In the rows, 100 means zero.
One turn moves each row of this set onto another row. After a few examples, where does it send each row asked below?
k56: 127, 110, 110, 117, 81, 84, 87, 104, 83, 91, 124, 101
k995: 103, 84, 92, 77, 88, 94, 98, 103, 104, 86, 113, 111
k57: 122, 77, 104, 96, 105, 68, 114, 87, 112, 99, 106, 108
k180: 110, 106, 104, 112, 88, 88, 113, 103, 105, 92, 153, 105
k876: 110, 102, 111, 131, 100, 85, 99, 109, 116, 95, 97, 95
k939: 109, 98, 125, 80, 113, 87, 89, 104, 106, 101, 105, 107
k260: 120, 100, 85, 94, 102, 92, 117, 110, 112, 92, 142, 111
k320: 102, 90, 113, 83, 121, 92, 84, 89, 105, 89, 116, 104
k393: 108, 100, 73, 103, 111, 85, 101, 121, 101, 78, 111, 108
k748: 101, 108, 116, 99, 82, 102, 90, 95, 99, 101, 108, 107
k838: 121, 100, 84, 95, 99, 93, 117, 110, 112, 93, 143, 111
k5: 117, 95, 83, 127, 93, 74, 119, 92, 104, 96, 106, 106
k616: 101, 99, 76, 102, 84, 99, 100, 108, 98, 83, 113, 109
k667: 121, 99, 85, 92, 99, 92, 117, 109, 112, 92, 144, 111
k127: 112, 115, 106, 106, 131, 80, 92, 120, 103, 93, 103, 104
k570: 107, 96, 119, 121, 87, 89, 99, 99, 116, 98, 98, 97
k798: 133, 113, 107, 120, 106, 72, 88, 116, 87, 87, 121, 99
k548: 123, 89, 88, 115, 118, 64, 116, 98, 110, 95, 104, 105
k104: 119, 97, 115, 117, 127, 73, 109, 105, 96, 90, 143, 105
k920: 101, 87, 106, 104, 111, 90, 114, 98, 92, 90, 84, 106
k398: 104, 124, 97, 125, 100, 96, 93, 112, 94, 95, 105, 105
k558: 114, 113, 96, 110, 94, 94, 107, 98, 66, 90, 118, 98
k659: 123, 96, 113, 81, 123, 80, 105, 102, 78, 91, 117, 99
k151: 113, 95, 117, 120, 112, 78, 100, 111, 120, 95, 96, 96
k407: 111, 96, 118, 117, 91, 88, 107, 88, 90, 95, 147, 107
k834: 99, 88, 105, 107, 105, 92, 114, 97, 92, 91, 84, 107
k954: 130, 98, 124, 97, 88, 79, 85, 100, 88, 94, 124, 102
k218: 136, 100, 120, 99, 112, 68, 85, 112, 91, 90, 122, 101
k77: 117, 99, 110, 100, 115, 75, 111, 111, 111, 91, 150, 104
k796: 109, 86, 89, 79, 116, 81, 99, 116, 108, 82, 111, 110
k806: 100, 91, 102, 111, 107, 90, 115, 100, 90, 89, 84, 106
k262: 121, 110, 95, 107, 124, 81, 108, 110, 72, 86, 115, 97
k84: 116, 84, 97, 108, 81, 78, 116, 81, 105, 101, 107, 107
k43: 117, 87, 127, 102, 110, 79, 107, 93, 98, 94, 146, 107
k287: 95, 99, 104, 99, 93, 106, 86, 81, 97, 90, 118, 104
k805: 113, 96, 116, 95, 97, 84, 112, 101, 109, 95, 153, 106
k412: 101, 90, 103, 108, 113, 89, 116, 100, 92, 89, 84, 105
k861: 114, 109, 100, 116, 108, 80, 113, 114, 106, 89, 151, 103
k709: 97, 113, 86, 123, 110, 101, 89, 96, 94, 84, 116, 101
k442: 121, 99, 85, 92, 102, 92, 117, 109, 113, 92, 143, 111
k879: 115, 98, 114, 85, 92, 93, 105, 89, 72, 95, 118, 100
k984: 115, 106, 106, 132, 107, 83, 110, 100, 90, 89, 145, 104
k489: 111, 89, 126, 110, 99, 83, 98, 102, 121, 98, 97, 96
k621: 105, 105, 95, 106, 138, 86, 88, 103, 102, 83, 113, 101

k995 turns into k796
k876 turns into k570
k939 turns into k127
Now find these:
k104 turns into k984
k806 turns into k834
k805 turns into k77
k798 turns into k56
k558 turns into k879
k548 turns into k5
k287 turns into k320

